In the rows, 128 means zero.
Each path is a new rotation, seen through one point. The rows after it are directions, each followed by how far the rotation turns it, in degrees each step (0 if it stays put).
Each turn is a multiple of 5 degrees from 10 to 175, or 0.
Each row of a path follows its step; steps can be skipped.
Path 1:
step 0: [134 131 127 138 126 128 137 124 134 131 125 134 130 120 127 124 125 128
 124 133 130 122 138 129 137 127 136 124 132 123 126 139 122 116 120 131
 129 125 124 133 126 128 126 133 119 131 133 129 124 122 121 132]
step 1: [123 133 127 130 124 125 141 127 132 126 135 128 122 123 133 130 120 133
 124 129 133 138 124 134 139 127 130 132 130 117 128 126 124 130 121 122
 122 124 123 134 118 119 126 128 132 128 126 132 131 136 135 125]
step 2: [129 129 125 130 127 118 133 124 134 122 131 125 130 122 124 124 124 138
 130 135 124 126 139 126 128 115 135 124 125 139 129 132 123 122 130 129
 135 123 121 131 119 126 127 135 129 130 133 129 125 134 136 134]
step 3: [124 131 123 126 121 133 133 128 128 129 137 140 131 127 132 123 126 137
 121 132 137 131 124 133 143 129 131 133 125 133 134 124 129 127 121 132
 132 125 123 131 132 128 131 137 123 127 127 134 134 128 131 140]
step 4: [127 132 128 127 127 126 134 115 131 128 131 123 122 123 142 128 126 135
 126 133 121 123 140 128 130 122 132 130 119 125 127 128 135 127 125 133
 126 122 135 127 122 116 135 130 129 130 123 125 128 124 132 134]
step 5: [136 129 130 133 132 134 135 134 133 132 129 133 132 119 132 129 133 133
 126 129 127 124 127 141 130 122 135 127 120 126 133 132 140 123 123 122
 130 128 124 134 133 131 128 135 130 135 134 135 128 134 137 136]
step 6: [132 130 125 125 123 130 129 122 129 122 130 138 118 123 135 131 135 129
 119 132 126 133 133 127 141 126 135 120 126 133 130 136 126 123 120 127
 121 136 129 129 119 125 132 133 125 134 119 127 130 128 134 123]
step 7: [135 128 138 132 129 130 135 119 130 128 134 130 130 126 130 138 126 132
 126 127 129 122 133 124 133 114 127 131 128 116 132 136 125 129 125 124
 133 122 119 126 128 128 132 133 121 132 127 134 129 141 126 133]
step 8: [130 127 129 131 120 128 126 121 133 124 125 133 119 121 126 115 133 137
 120 131 126 137 131 133 135 125 138 135 133 124 134 137 126 123 128 125
 128 126 124 130 131 120 127 131 134 127 137 133 135 128 133 127]
[128 129 130 128 126 129 132 126 129 126 129 130 131 125 129 129 129 130
 125 129 128 128 128 128 130 128 131 129 126 129 131 129 128 128 130 128
 129 127 128 130 126 128 128 126 129 127 127 130 127 128 126 127] : 0
[129 129 128 130 127 126 129 129 126 126 128 127 131 130 130 128 129 128
 128 131 128 128 129 126 126 124 129 126 128 127 128 128 128 128 128 124
 128 129 129 128 131 128 127 129 129 127 130 127 126 129 126 131] : 140
Path 2:
step 0: [128 130 121 131 132 128 125 116 120 126 133 133 124 125 134 128 124 120
 125 112 120 124 135 126 125 126 133 121 128 122 133 126 130 129 124 128
 126 131 128 120 124 122 138 128 124 129 131 137 129 122 126 120]
step 1: [129 127 123 132 126 129 128 120 128 126 130 131 127 119 132 119 139 129
 137 124 131 131 128 122 135 123 122 130 134 127 126 122 129 124 125 123
 123 130 125 138 130 118 128 123 125 140 120 130 118 125 128 129]
step 2: [123 136 132 130 123 121 132 124 123 134 135 133 123 128 137 121 132 126
 130 120 126 131 122 130 132 140 135 123 132 133 117 121 128 128 132 135
 128 119 132 124 133 126 136 133 128 130 131 128 124 130 131 134]
step 3: [122 131 123 119 125 125 127 121 123 130 127 130 126 125 137 132 129 116
 125 126 129 121 139 131 125 126 129 118 136 125 119 122 126 130 123 124
 130 135 127 127 133 120 128 121 131 131 131 127 136 119 132 123]
step 4: [134 130 122 130 124 129 126 124 123 118 130 122 125 129 127 118 139 127
 131 120 117 127 131 123 142 125 126 124 134 124 121 128 128 128 126 127
 128 125 113 129 127 127 127 121 131 132 129 129 129 130 121 135]
step 5: [130 131 123 118 122 127 123 123 128 129 132 126 127 132 134 120 127 124
 135 121 124 134 118 131 129 131 134 128 133 126 127 121 135 115 131 132
 130 124 126 121 136 121 129 128 128 130 125 121 127 134 139 120]
step 6: [125 131 120 126 131 123 127 118 124 130 124 126 127 120 134 129 133 130
 122 120 126 127 130 125 132 138 126 118 128 119 135 121 135 136 127 134
 124 132 130 125 124 121 127 127 132 137 134 131 137 123 132 122]
step 7: [127 132 122 128 119 129 125 124 127 122 124 129 124 128 134 117 135 131
 123 118 130 135 120 130 134 119 116 125 131 128 122 125 131 127 131 121
 122 133 128 127 136 127 129 122 123 132 127 129 125 120 118 130]
step 8: [125 126 129 125 123 122 127 116 130 131 138 139 126 126 127 126 130 125
 126 117 126 124 119 134 138 124 133 120 130 134 122 127 132 122 127 132
 133 122 129 116 124 120 125 131 128 127 131 131 122 133 131 128]
[131 129 130 129 125 131 128 127 130 124 127 128 127 126 129 127 129 129
 126 130 129 129 131 127 130 127 126 128 129 125 129 128 126 128 129 126
 128 127 128 128 129 127 128 127 126 129 128 130 128 130 127 130] : 120
Path 3:
step 0: [119 132 131 132 128 132 128 133 131 117 142 128 126 134 129 128 122 128
 137 138 131 123 122 134 126 125 125 131 127 125 133 131 126 132 131 125
 134 119 126 119 119 120 124 131 125 129 131 130 135 124 129 134]
step 1: [131 129 136 121 129 119 128 125 132 136 133 123 126 129 130 131 128 130
 125 125 129 131 131 117 129 130 133 128 131 128 125 138 122 128 131 125
 121 116 132 124 128 136 134 127 136 135 131 121 134 122 121 142]
step 2: [118 131 127 126 128 142 117 131 130 118 135 123 124 123 128 138 127 123
 121 128 129 136 128 137 130 126 135 131 125 137 124 134 126 130 125 130
 124 133 132 125 126 125 135 132 131 130 125 127 135 131 129 125]
step 3: [126 132 134 129 137 127 130 123 136 118 141 129 123 130 125 130 124 132
 140 136 134 127 127 129 126 127 122 124 128 127 131 122 131 136 132 124
 129 112 128 133 125 127 132 120 129 130 133 123 130 126 131 131]
step 4: [126 129 129 123 129 129 129 125 128 132 124 126 124 137 131 130 136 132
 127 128 131 135 133 125 128 134 136 133 122 127 129 134 122 129 129 126
 121 130 133 129 132 130 148 129 132 136 122 123 131 120 117 136]
step 5: [116 125 126 131 133 136 125 127 126 115 137 127 122 122 120 130 128 125
 133 129 124 137 132 134 129 121 131 138 128 129 125 129 138 129 125 128
 123 125 135 117 125 122 132 131 126 131 129 131 123 133 127 121]
step 6: [130 130 131 124 144 125 131 123 133 128 142 135 126 136 128 123 127 134
 130 127 131 124 126 125 133 131 124 130 131 128 128 134 127 142 138 123
 134 121 134 133 133 128 131 124 125 129 132 130 127 121 124 132]
step 7: [131 129 128 129 121 134 130 131 123 126 133 125 126 129 124 125 135 136
 122 121 131 138 128 130 121 135 133 135 129 128 132 134 123 128 125 137
 122 129 139 123 123 126 136 127 128 134 115 126 129 122 119 133]
step 8: [117 129 127 123 133 128 122 126 135 114 139 126 126 126 120 131 121 126
 134 120 127 128 127 131 121 117 130 130 124 120 122 129 129 131 127 134
 129 122 134 125 129 126 123 132 129 124 136 130 120 123 123 123]
[129 128 128 129 124 131 126 129 128 131 127 127 125 129 126 130 129 127
 128 127 125 129 127 129 129 127 130 126 126 127 127 128 129 132 127 129
 127 129 129 126 127 127 129 127 125 128 125 130 128 128 129 128] : 135
[130 126 127 130 129 127 128 128 126 129 128 127 128 127 131 126 128 129
 128 126 127 129 129 127 126 130 132 129 126 129 131 130 126 130 126 130
 126 126 127 130 128 129 130 131 128 130 129 128 129 128 130 126] : 130
[129 128 126 127 127 130 129 127 129 129 127 130 130 129 126 130 128 128
 126 127 129 127 129 129 127 129 128 130 129 129 127 131 128 127 127 128
 130 129 127 128 131 129 130 128 125 130 127 123 129 130 129 130] : 140
Path 4:
step 0: [135 129 130 130 126 130 136 130 127 117 129 123 131 125 137 125 128 129
 120 123 117 128 112 135 128 128 130 132 129 128 127 129 122 128 125 125
 132 119 130 128 130 129 132 133 134 122 126 121 139 121 133 122]
step 1: [131 124 131 143 133 121 142 124 124 131 125 131 126 123 134 124 127 132
 126 127 124 128 131 132 131 123 132 130 123 133 119 130 126 125 122 132
 134 118 122 136 127 135 127 124 135 128 130 126 127 122 124 118]
step 2: [125 129 130 132 132 128 129 127 132 129 128 121 127 129 122 121 128 135
 138 124 120 140 123 136 125 121 127 123 123 131 124 129 131 123 133 126
 127 115 122 129 125 133 129 115 137 118 132 129 124 124 128 133]
step 3: [129 126 133 133 124 119 129 132 131 126 128 138 132 126 118 120 123 134
 130 127 120 133 117 125 130 120 130 131 128 128 134 123 131 127 131 128
 129 120 131 128 136 132 140 119 128 134 127 126 134 126 138 131]
step 4: [134 129 128 129 130 126 131 123 123 123 127 131 128 128 123 127 119 135
 126 119 124 117 124 129 128 126 137 130 125 127 129 127 128 131 124 130
 124 127 139 138 132 136 135 124 141 128 131 122 133 123 123 139]
step 5: [130 132 127 136 142 124 132 135 124 125 126 133 126 124 133 131 119 132
 137 115 122 127 123 131 127 139 139 124 132 131 127 131 125 124 128 129
 126 124 128 128 131 136 132 126 130 121 119 133 129 131 124 128]
step 6: [127 137 130 138 132 133 132 129 133 128 131 139 123 127 137 125 127 132
 130 125 123 124 118 132 118 130 136 132 120 123 127 123 135 125 136 125
 123 122 132 128 124 130 125 118 124 129 126 129 123 121 132 125]
step 7: [139 131 128 128 131 126 128 125 130 111 132 127 126 125 135 120 124 134
 126 119 124 131 126 133 124 127 120 125 131 128 120 121 138 131 129 134
 132 122 133 132 126 131 128 121 130 135 124 129 130 121 136 126]
step 8: [131 131 124 124 131 123 138 123 117 128 126 130 131 132 139 123 124 132
 130 128 119 125 119 129 126 127 123 125 127 122 123 126 124 125 120 129
 129 116 116 132 134 137 129 126 132 135 127 132 134 124 130 135]
[130 127 129 127 126 126 129 127 128 126 125 127 128 129 128 129 126 131
 127 127 128 126 131 128 129 128 128 128 128 130 126 129 129 129 126 131
 128 128 129 128 128 127 125 126 130 130 126 128 127 128 124 128] : 115
Path 5:
step 0: [130 129 119 133 122 133 135 125 123 141 130 127 136 122 130 127 125 125
 124 127 132 131 127 133 122 133 130 126 133 121 118 127 125 134 121 131
 132 120 140 130 133 127 127 125 127 120 123 125 129 124 130 131]
step 1: [124 123 134 122 138 125 131 126 128 128 127 127 129 128 130 130 119 133
 126 123 134 135 124 133 130 135 119 120 121 130 126 129 128 121 127 138
 124 121 128 126 138 122 126 129 131 134 136 130 122 120 126 124]
step 2: [125 123 131 136 128 124 135 125 129 133 119 122 137 139 132 131 130 126
 128 134 126 130 132 124 127 128 125 125 125 124 126 127 135 127 124 133
 137 129 128 126 123 132 129 126 143 126 134 122 137 131 133 135]
step 3: [141 128 123 128 128 132 127 129 130 122 127 130 135 133 123 131 130 121
 121 121 131 130 117 130 129 136 133 132 117 126 130 129 122 122 133 133
 132 136 123 132 126 127 128 127 126 133 138 134 132 126 134 128]
step 4: [127 126 119 123 119 127 126 128 131 131 126 129 127 124 131 132 124 127
 132 130 126 138 127 129 119 128 120 121 128 121 131 123 126 131 121 122
 123 132 130 134 128 141 130 120 123 132 131 124 128 132 141 134]
step 5: [133 128 126 141 132 134 132 132 126 129 140 119 127 121 132 131 121 124
 132 124 137 139 124 130 122 132 128 126 131 124 126 127 130 126 130 134
 124 135 129 126 133 129 121 125 131 120 128 134 126 127 122 124]
step 6: [120 123 128 127 124 120 131 122 131 126 123 124 127 129 137 139 125 124
 123 132 132 136 120 126 127 130 125 124 127 125 135 123 132 130 133 124
 124 116 121 124 130 122 130 127 130 130 128 117 132 122 121 128]
step 7: [128 126 126 129 135 123 130 122 142 125 123 131 135 130 130 126 140 125
 132 121 131 135 126 123 125 134 137 130 128 123 120 128 132 129 122 138
 128 131 129 124 120 122 121 126 132 126 128 128 133 135 130 126]
step 8: [130 119 124 132 135 131 129 128 129 127 123 134 131 125 134 134 132 123
 122 131 130 129 122 133 132 130 130 127 123 127 126 129 117 125 133 117
 122 126 128 134 125 130 124 130 129 134 128 128 118 126 140 141]
[127 129 127 126 129 128 129 130 128 128 129 128 129 129 129 129 128 126
 127 133 130 130 126 126 127 129 127 130 127 127 128 127 126 128 127 130
 128 126 130 131 126 128 125 128 130 126 131 127 127 128 129 126] : 0
